A: rows in several groups, each row roughly a mix of its group's directions:
A (74 x 10):
[[ 10.3  15.8  -9.1  15.6 -47.8  -2.9  -2.5  31.0  17.0  35.7]
 [-25.8 -11.0 -19.3 -44.1  18.3  33.0 -27.8  -6.6  12.9   1.1]
 [  2.5 -51.2  27.9   6.6 -10.3 -26.9  -0.3  27.9  -6.6 -20.4]
 [ 38.5 -28.0  26.7  -5.6 -30.1  -7.4  21.3 -14.2  -3.8 -29.4]
 [-26.0 -28.2  -0.5  30.0   1.1   2.8  38.6   4.4   7.7 -39.4]
 [-28.4 -13.6 -21.1  23.1  44.8  -1.6  -2.9   1.3 -23.7 -31.1]
 [  5.6  -4.9  12.5   7.7 -29.4  23.2  19.0 -28.4  39.2 -33.5]
 [-10.6   4.0 -12.0  11.6 -30.7  -5.6  58.0   0.6  17.2 -21.8]
 [ -9.7  -0.3  -6.3   6.1 -26.2   0.6  57.4   0.2  10.6 -35.3]
 [-26.4 -12.6 -21.9  19.7  50.6  -8.9   1.7 -10.2 -22.8 -22.7]
 [ 15.3  -5.1   5.0  19.0 -36.7 -13.4   1.0  42.8 -38.4  -5.0]
 [ 37.9 -13.2  10.7  -1.8  12.4 -47.0  -6.8  -8.2 -35.9  -3.2]
 [  1.7  33.8 -41.1 -12.5  30.4 -18.3   9.5 -15.2 -30.6   0.9]
 [-20.8  30.7   5.0  28.5 -29.0  15.0 -17.4  25.2 -35.6  -5.7]
 [ 35.2   7.1  -6.8  -7.8  19.4 -44.1 -12.7   4.7 -39.6  -6.2]
 [ 30.9  -8.7 -11.7  -1.0 -34.7  19.4  12.6 -21.2  18.6 -42.5]
 [ -8.1  27.4  13.6 -16.9   9.0  52.3 -14.6  27.3   6.6  20.1]
 [  7.3 -26.8  44.6  13.5 -15.9  -8.2  18.1 -34.7  23.6 -12.5]
 [-31.8   1.7  -7.1  -6.5 -23.6  51.2  14.6  18.5  25.8   2.2]
 [-43.6   9.5  -9.7   4.0  -8.6  45.1   4.7   8.2  32.5  12.3]
 [ 26.7   4.4  -6.8  34.4 -17.9 -44.7  27.9 -14.4 -14.6  -5.7]
 [-25.6 -42.0  16.7  14.5  -9.3 -24.6  -7.5  12.4 -20.1 -35.9]
 [-42.8  15.2   2.3  -2.8 -11.0  42.3  12.0  20.2  30.3   7.4]
 [-25.5 -30.6  -1.2  32.4   6.0   0.7  38.6   1.9   5.2 -36.3]
 [ 27.5 -19.8   2.5 -28.9  26.0  -4.3  12.5 -18.0  44.8  18.4]
 [ 28.8  29.7   3.8 -17.6  13.0  30.0   4.9   3.6  29.9  38.4]
 [ 24.0 -20.3 -28.3  11.2 -28.0  23.5  -2.3 -34.8  20.6 -24.8]
 [ 33.5  -7.9  10.6   1.7  19.2 -50.5  -9.5 -10.7 -32.9  -0.6]
 [-29.7 -13.3 -20.1  22.0  49.2  -7.8  -1.6  -7.5 -20.2 -24.9]
 [  0.9  14.1 -24.3  25.4 -41.7 -11.7  33.7  21.6  13.9  20.1]
 [ 23.1  21.2 -36.5 -25.9  -9.4  10.0  -1.2  34.9 -26.5 -20.4]
 [  8.0 -21.7  -6.0  27.0 -19.9 -49.4  16.0  -8.0 -23.5 -22.2]
 [ 16.7   8.0  22.0  42.6  -5.8 -34.8  37.1  -2.3 -12.1  -9.9]
 [-20.3 -30.5  28.3 -12.8  40.8  -2.2  11.6 -15.2  28.8 -18.4]
 [  6.3  -5.3  16.3 -17.5 -22.0  28.4  22.3  13.4  -2.5 -53.8]
 [ 15.3  12.4  -5.0  11.2 -33.8   1.5 -28.7  33.4   8.4  42.7]
 [-15.4 -33.2  -8.5  18.4  -6.2 -44.6   1.8 -26.7  -8.4 -30.7]
 [ 43.6  22.6   3.4  20.2 -32.1  -5.5   9.6  27.8 -10.4  25.5]
 [-36.5  10.1  -9.4  11.6  25.6 -27.3 -24.2 -29.7  19.8  24.5]
 [ 17.0  39.2  -8.6 -15.5  18.2  29.7   6.8 -16.6  28.0  32.4]
 [-14.5 -20.7  -2.9   4.5  55.9  -3.3   2.8 -22.1 -23.8 -25.4]
 [  9.5  -8.6  17.0  12.2 -23.6  12.4  16.1 -37.2  38.3 -33.1]
 [ 22.8 -12.8  -1.7  29.3 -36.2 -38.1   8.7  17.3 -27.7  -7.9]
 [-28.2  22.7   2.3 -21.8   7.6  12.5   6.0  53.5 -16.0  18.8]
 [-13.0 -25.0  38.5  -7.8   9.2  20.7 -47.2   0.2  12.7 -16.3]
 [ 18.1   5.7  -5.4 -19.3  39.5   5.3 -42.0  -0.5 -36.2   9.4]
 [-18.0 -42.8  39.9  21.0  -5.2  10.8 -17.1   1.7  29.4  -3.0]
 [ 22.3 -19.8  -6.1  20.5 -14.9   1.9  -2.3 -51.9  25.4 -24.3]
 [ -2.4  -9.5   7.1 -20.7  53.8   0.3 -11.3 -30.4 -23.5 -20.9]
 [ 25.8  -8.8   3.3   2.9  25.9 -49.2 -16.0  -8.6 -34.9  10.6]
 [ 15.5 -47.3  26.3 -23.7  21.4  -8.0   8.6  10.6  32.7   1.5]
 [ 31.2  22.5 -17.0  29.3 -37.3 -24.6  10.9   6.0 -25.6   8.6]
 [ 41.8  -9.7   6.6  -4.3  11.2 -45.6  -6.6  -6.7 -35.6  -7.2]
 [ 23.3  22.5 -11.3 -33.8   4.3  38.9  -3.1  22.4   8.7  32.7]
 [-26.2 -49.0  11.1  -9.5  20.6 -17.4  -8.7 -20.6  19.8 -24.3]
 [ -4.1 -26.3  22.4 -13.9  45.5  12.5 -15.6 -22.1 -16.8 -29.5]
 [ 12.4   7.8  -7.6 -21.3  45.0   5.1 -35.5  -5.7 -38.0  -1.7]
 [-20.5 -13.9  27.6 -23.3  42.6  23.6   0.6  -6.2  34.2  -3.2]
 [ -4.4  15.1 -22.5 -17.4  49.4 -14.4   0.6 -29.4 -28.9 -10.2]
 [ 21.3  28.8  -2.2 -23.0  -2.0  -4.4 -41.9  -0.3  -6.2  43.3]
 [-37.8  13.1  -5.6 -14.6  -8.5  39.1   9.8  40.7   8.1  15.9]
 [-32.0 -36.8   1.2 -31.5  31.4   7.0 -12.5 -16.1  19.1 -17.9]
 [ 11.9  44.6 -44.0  -4.2 -12.0 -17.6  15.2   9.1 -15.3  20.5]
 [-49.7  26.2   1.0   2.6  26.2   8.9  -7.2  20.6  11.4  31.3]
 [  8.3  33.1  -6.1  26.5 -35.7   4.4  -2.2  27.4 -39.1   4.9]
 [-18.8   2.8 -11.7   5.1  43.0 -29.1 -15.2 -36.1  -0.8  27.6]
 [ 36.0 -27.8 -13.7  17.3   2.5 -26.1 -16.7 -43.4  -9.4  -4.6]
 [ -3.4  15.1 -14.4  -6.2  34.5 -28.6 -20.3  23.8 -36.7  26.2]
 [ 30.9  46.9  -9.2   5.7 -16.1  19.9  11.3  20.4 -13.6  29.2]
 [-27.3  23.2 -23.3  -6.2  29.0  -2.2 -18.1  32.6 -19.6  32.1]
 [ 14.7  33.0 -36.8  -5.9  -6.7 -21.7  43.3  -8.1 -14.4  12.5]
 [ 41.1  11.1   1.9  24.0 -32.8 -19.3  15.5  28.1 -21.8  12.8]
 [ 15.9  -8.6 -22.8  22.9 -13.5 -49.0  19.4 -30.4 -10.9 -11.9]
 [ -8.6   7.1 -23.2  32.9 -29.6 -21.9  36.6   7.1  19.7  25.0]]

one row of each group, then the others: which group is each in?
[ -5.7  14.9 -43.2  -5.8 -21.9  45.7  -1.6   6.4  20.0 -18.5] => H
[ 20.1  16.7 -10.2   6.4 -22.1  -8.9 -26.2  19.9   3.0  54.9] => F
[ 37.6  43.0  -3.2   1.1 -10.2  19.7  15.4  21.6  -4.5  31.9] => D

[-12.4  -3.4 -29.0 -16.9 -26.9  16.2 -26.5  30.6 -39.3  -6.4] => D
[-29.8 -14.3  -3.7 -39.1  20.4  35.6 -30.2   2.5  16.5   0.0] => D
[ 17.9  -5.4  10.3   3.8 -32.3  17.5  18.3 -26.4  31.5 -40.9] => H
[  6.7 -13.1  24.8 -19.8  28.5  18.9 -53.7  -0.2 -14.2  -5.3] => F
[-29.0  22.4   2.8  30.0 -26.1   7.8 -16.6  19.6 -40.0 -16.2] => D
[ 14.6  22.1 -22.2   1.5 -37.3  -8.9  52.4   8.7   2.7   3.1] => F
